rotation ticks, each row followed by its count of ticks:
The counts run from 0 to 210.
[ -2.7   1.1 -17.7 -16.9 -21.1  16.7  23.9  -0.4  -3.5 -12.5  12.9  -9.1
  -6.5 -28.7 -21.8  -3.8  -8.1   4.4  -7.0   5.2  37.5   1.7  19.1  16.4
  29.5   8.4   0.9  25.5  -2.6  26.7 -15.5  23.4   2.5  17.6   4.6   7.9] -> 48
[ -0.9  12.5 -17.8  -2.2 -35.4  11.3   3.7  -5.8   5.6 -10.5  11.5 -15.0
  -5.7 -19.7 -24.3  11.2  -2.6   2.5  -1.4   1.3   0.3   3.0  31.3  12.1
  -0.1  25.7  -0.3  20.0 -43.9  20.0 -24.9  14.0  -6.0   8.4 -16.1  -1.1] -> 192
[ -8.3   2.0   5.1 -17.1 -12.3  14.1  -9.3   7.0   5.8  -4.6  14.1   5.4
  -5.6  10.9 -24.0  22.5   4.9   4.0 -16.2  15.2  35.0  27.8   7.6  -7.7
  22.0  14.9  -6.0  -6.0 -10.5  37.0  -5.3  -2.3  18.6  36.2  -0.6   2.9] -> 168
[  5.0  -2.4   7.3 -14.5   1.3  14.5  -3.2  17.7  12.8 -11.3  10.0   5.6
 -15.5   8.7 -25.9  28.7  13.0   5.0 -17.6  17.1  26.9  22.0  13.1   3.2
   9.7  20.2  -2.2  -0.6 -29.2  33.2   2.3   4.7  -1.5  28.1 -18.9   5.5] -> 169
[ -4.8   0.4  -0.8 -18.4 -13.7   8.0  -8.7   9.0   7.4  -3.0  15.3  10.0
  -7.8   6.4 -30.6  22.3  -5.2  15.0 -14.3  12.5  35.0  21.0  13.1  -6.7
  13.1  21.0  -6.4  -5.5 -14.0  39.2  -2.2  -2.5  13.4  33.9  -1.5   3.7] -> 172
[ -2.4 -26.6  -1.7  -4.2 -25.8  16.9 -12.4  24.0  11.1  18.0 -14.0  13.0
 -15.4   7.5  -8.5  13.5  -2.9 -23.7 -16.0   2.7  -2.5  -0.7  29.7  30.4
  13.2  10.6  14.4   7.4 -28.5  -3.7 -12.3  32.3   0.6   8.9  -8.5  -0.3] -> 100
[-15.3  18.4 -15.4  -4.1 -45.8  12.5  -5.6 -17.2   6.8  -2.3  10.6 -14.6
   2.1  -7.6 -17.7   8.9  -9.7  -4.8  -1.7  -0.6   4.3   5.1  29.5   0.3
   7.0  24.2  -5.0  15.3 -34.5  10.9 -33.4   7.6   9.9  15.5   2.1  -5.6] -> 195
[-20.2   3.0 -13.5 -13.8 -24.6   6.4  -0.8 -16.6  -6.7 -14.5  -4.2 -27.6
  17.8  14.8 -14.7  16.6  -1.6  -8.5  -4.1  13.0   6.7  -9.4  25.0  -6.3
  23.3  30.7 -17.6  13.8  -6.9   7.9 -34.0   8.4  18.8  16.0  13.6  -8.9] -> 68
[  7.3   7.7   6.2   5.9  -7.0  31.9  -8.7   5.6  15.4 -12.1   8.6  -0.3
 -17.9   0.0 -32.4  17.3  23.0 -39.7 -10.6   1.8  -3.8  31.5   5.4   9.5
  12.9  16.4  15.1  11.9 -30.4   4.4  -0.2  11.6  -3.3   7.9  -7.9   5.2] -> 150
[  3.2  -5.2 -14.6 -18.0 -10.3  13.9  23.4   7.1  -5.4 -14.2  15.6   1.3
 -11.4 -23.8 -26.1  -4.9  -6.2   5.3  -9.0   8.0  40.6   4.3  14.2  19.5
  28.3   8.2   0.6  23.8  -0.9  29.2 -11.4  17.3  -2.7  21.3   2.3  10.6] -> 44
[ -1.0  -2.8  -0.4 -15.0  -6.3   1.2  24.0  39.5 -20.9   6.0 -11.4  -0.5
  25.9   4.6 -26.8   5.3  -1.5 -23.7 -20.3  21.0  -2.6  13.6  15.0   0.1
  30.6   8.6 -12.4   8.1   0.5   7.0  -2.0   8.3  28.3   5.9  12.9 -11.9] -> 121
[ -2.9  -0.6   8.0  -6.4  16.0  16.0   8.8   5.7   9.0 -30.0   2.4  -3.4
 -19.7  11.8 -15.6  16.2  25.7 -23.3 -19.2  23.2  14.1  32.4   9.0   5.3
  23.1  17.1  -3.3  20.5 -22.3  11.9   2.7  10.0 -10.7  23.1  -8.5   5.7] -> 24
[  6.2  -7.1 -10.6 -19.8  -1.0   8.0  26.0  10.4  -3.3 -20.0  13.6   6.6
 -16.6 -14.8 -29.4  -1.1  -1.7   5.3 -10.5  11.7  40.7  10.7  13.4  17.2
  25.9   9.5   1.3  22.4  -2.1  29.7  -2.9  14.7 -11.0  21.9  -1.6   9.0] -> 40
[-12.6  11.9 -18.6 -12.6 -32.7  17.8  17.0 -12.6  -2.0  -6.9   6.0 -25.0
   7.8 -18.8 -11.6   0.3  -5.1   0.4  -4.0   3.2  21.2  -4.8  22.8   8.3
  29.6  12.1  -6.8  27.7  -6.1  20.0 -30.2  22.5  12.7  11.7   6.8   1.4] -> 56
[ 20.0   1.0  -3.5   5.1  -2.0   9.4  12.2  28.0  -8.1 -11.0   9.1   9.1
  -1.7 -12.9 -58.9   8.4   4.4 -30.3  -9.4   9.3 -16.3  19.7  15.4  11.6
   5.3  24.3   3.7  15.3 -18.4  -0.3   8.2   4.5   1.1  -7.1  -2.5  -5.6] -> 135
[  6.8   9.1  -4.4   6.4  -7.9   6.1  20.8  23.1  -9.9 -10.6  11.1   9.3
  -5.1 -22.0 -43.3  -1.8  -0.6 -31.4 -12.0   8.9 -15.0  26.5  20.4  14.6
   1.5  16.5   5.3  23.1 -35.5  -1.2   4.5   7.0  -1.3  -4.7  -3.8  -7.0] -> 1
[-10.1  -3.9  -2.4 -18.7  -7.8  10.2 -10.4  -1.9   8.4  -9.9  18.6  21.2
 -19.3   7.8 -27.4  15.3  -2.8   7.6 -13.6  16.1  35.5  28.9  16.8  -8.0
  15.7  24.0  -3.3   4.2  -4.0  24.2   1.0   2.6  11.6  35.0   2.7   6.0] -> 34
[  5.1   1.0  -7.2  -3.6 -13.0   4.1  -3.2  27.1  -7.8   5.4   7.9  20.4
  10.7   2.9 -52.5  17.1 -11.2 -16.2 -14.5  13.5 -14.8  25.5  21.9 -10.7
   7.0  30.4  -4.2   3.2 -12.7  -1.4   3.8  -0.7  29.4   3.0   3.5 -10.8] -> 130
[-14.3   8.1  -6.4  -8.5 -21.6   7.0  22.3  -8.4 -10.3 -25.0  -5.9 -35.9
   5.6  -0.5  -8.8   1.4   6.0 -21.5  -6.2   7.5   5.2  -5.4  19.1  18.6
  16.9  13.0 -12.8  29.4 -27.1   9.4 -34.5   6.5  -6.9  13.7   4.9  -8.9] -> 201
[ -7.3   8.3  -8.9  -1.2 -22.3   8.9   7.6  -8.4   5.7 -24.5  -4.6 -26.9
  -2.8  -0.7 -10.5  14.5   6.0 -14.2  -4.0  10.5  -6.9  -0.9  28.3  15.5
   2.5  26.3  -7.3  24.0 -45.1   9.3 -30.3  14.4 -12.1   9.5 -12.7  -7.9] -> 200
[ -7.2   2.4 -17.9 -16.8 -27.9  14.0   2.4  -5.3   2.0   0.2  20.6   8.6
  -9.8 -18.3 -23.4   0.8 -15.3  13.0  -9.2   1.3  38.7  10.8  20.8   2.6
  23.8  16.4   1.4  12.8   2.0  28.5 -14.3  13.4  14.6  24.6   8.1   5.8] -> 45
[  9.3  -7.2  -8.8 -12.8   2.1  11.4   4.4  11.5   8.8 -17.0  15.8  15.7
 -27.8  -8.3 -30.1  14.4   0.0  12.8 -12.5  16.3  30.6  16.7  20.0  11.3
   9.4  24.1   3.1  13.1 -17.2  26.5   4.2  18.6 -11.4  24.4 -15.0   9.0] -> 39
[-14.6 -19.9  -1.2  -7.7 -37.1  19.2 -14.9  19.1   9.2  32.3 -13.5  13.9
  -2.5   8.3  -4.7  13.6  -8.5 -25.7 -14.1   0.1   1.2   6.1  27.5  16.4
  21.3   7.1   9.9   1.7 -15.5  -2.2 -17.3  26.8  20.4  15.4   4.6  -4.6] -> 103
[  3.1  -1.6 -19.5 -11.9 -27.4  18.1  -7.4  -3.7  12.1  -2.5  21.3   9.7
 -19.4 -18.6 -26.6  12.5 -10.3  15.4  -8.1   5.2  25.3  11.3  27.0   4.9
   8.1  27.4   5.3  12.3 -18.6  26.2  -5.9  24.2   2.5  19.9 -10.5   9.3] -> 46
[ -3.6 -24.0  -9.7  -8.8 -11.3   0.4  -9.5  -0.7  -3.7 -23.4  -6.9  -2.6
  -2.8  28.2 -27.9  29.8  -4.2  -8.4  -7.6  17.8  -5.2 -11.6  27.4   9.1
  -1.6  42.4  -9.9  13.8 -21.5   3.1 -21.4   4.4  -9.7  11.9  -1.2 -12.3] -> 77
[-19.2  -9.7 -12.9 -11.9 -23.9   2.5  -6.9 -16.3  -7.1 -17.7  -5.0 -14.2
  12.4  24.8 -19.9  22.2  -6.9  -9.6  -6.8  15.5   4.1  -9.5  23.3  -7.1
  17.4  36.2 -18.1  11.6  -6.4   7.1 -33.0   2.5  17.6  20.2  14.4 -14.4] -> 72
[-10.1  14.9 -16.0 -11.3 -35.2   9.1  23.9  -9.0 -10.4 -11.3  12.7 -22.0
   4.8 -22.7 -26.9  -5.7 -10.6  -4.0  -3.4  -1.7  21.2  -1.0  20.2  13.7
  18.8   7.7  -4.1  20.6 -17.8  24.7 -29.0   6.8   5.2  17.2  10.4  -1.2] -> 190
[ 18.6  -1.1  -0.3   6.8  -2.7  17.4  12.8  22.3  -5.8 -13.5  12.1   5.1
  -4.4 -13.8 -54.0   5.1   6.9 -35.3  -9.6   3.0 -12.3  24.1   8.9  14.6
  12.8  17.9   8.7  19.0 -16.7  -1.0   6.8   5.0  -3.5  -5.7   0.4  -2.2] -> 139
[  7.3  -3.3   1.1 -22.6   2.2   9.3  24.6  21.1  -5.7 -20.5  10.6  -3.8
  -4.9  -9.1 -31.1   9.7   4.1   8.7 -13.8  16.0  39.0  11.8   8.0  16.2
  18.6   5.4  -4.9  11.6 -13.0  40.9  -4.6   4.3  -7.2  23.3  -4.4   4.9] -> 174
[-16.4 -32.7  -6.7 -10.5 -38.5  14.8 -13.7  10.3   0.4  18.4  -4.3  16.1
  -6.9  11.7 -17.7   5.3 -17.5 -27.0  -9.5  -5.3   8.7  -2.4  23.2  21.6
  21.5   7.4   8.5   3.7  -1.0  -4.8 -23.2  13.2   9.4  18.6  19.4  -8.8] -> 95
[-17.2  15.9 -15.4  -9.5 -39.8   8.6  19.1 -13.3  -5.4 -11.8   5.8 -26.4
   7.7 -18.2 -18.6  -5.3  -7.4 -10.6  -1.5  -2.0  14.8  -0.5  20.2   9.9
  18.8   9.9  -6.3  22.2 -19.4  16.9 -35.4   4.0   8.2  12.1  10.8  -8.6] -> 194
[ -2.4   7.9 -17.4  -6.0 -18.1  16.2  23.8  -5.3  -3.9 -17.9  -1.1 -33.3
   4.4 -17.9 -10.1   6.3   7.7  -6.0  -7.4  10.4  12.1 -11.4  23.4  14.1
  23.5  17.0  -5.0  34.5 -21.0  15.8 -26.6  27.2  -3.7   3.6  -4.4   2.6] -> 59
[ -6.1  11.6   7.1   3.5 -22.5  30.7 -18.8  -3.1  14.2  -1.3  13.4   5.8
 -10.0   1.9 -34.5  13.6  11.6 -41.0 -11.2  -5.2   1.7  35.9   6.3  -7.2
  19.8  15.1   8.9   4.6 -17.4   2.2  -4.0   2.4  17.3  16.1   8.2   1.3] -> 149
[  2.1   0.6  -4.7 -10.2 -10.2   0.9  15.1  27.5 -23.5   3.9   3.3  10.2
  21.9  -3.6 -47.0   3.8 -10.8 -24.9 -16.1  13.0  -3.5  21.1  11.7  -5.3
  22.1  17.3  -9.9   8.3   3.2   5.1  -0.7  -2.1  28.6   4.0  19.3 -12.4] -> 129
[ 12.3  -1.0 -10.5 -11.3 -13.4   7.1  16.6  12.7   0.7 -14.7  15.7  -1.7
  -9.1 -20.3 -35.7   8.5  -2.3  14.4  -7.9   8.2  23.2   3.0  20.7  18.6
   2.2  19.3   2.9  14.1 -32.7  36.6  -8.1   7.6  -9.9  13.9 -15.7   3.1] -> 181
[  8.6   7.0   2.9   7.8 -14.0  30.6  -9.9   7.0  14.9  -8.5  13.9   5.0
 -16.2  -5.2 -41.5  12.3  16.6 -39.9  -7.8   0.3 -12.3  32.1   7.9   7.1
  11.1  20.5  12.6   9.3 -27.6  -0.1   2.0   8.7   1.6   4.9  -5.1   2.3] -> 146
[ -0.2   3.5 -20.4  -4.2 -26.5  19.2  -1.2  -7.6  12.6  -5.4   9.4 -11.8
 -13.0 -20.9 -13.9  14.9  -1.9  10.6  -3.7   5.3   9.5  -0.7  30.7   9.3
   9.5  29.0   1.1  23.3 -31.7  22.8 -18.8  28.4   2.6   9.5 -16.8   5.8] -> 54
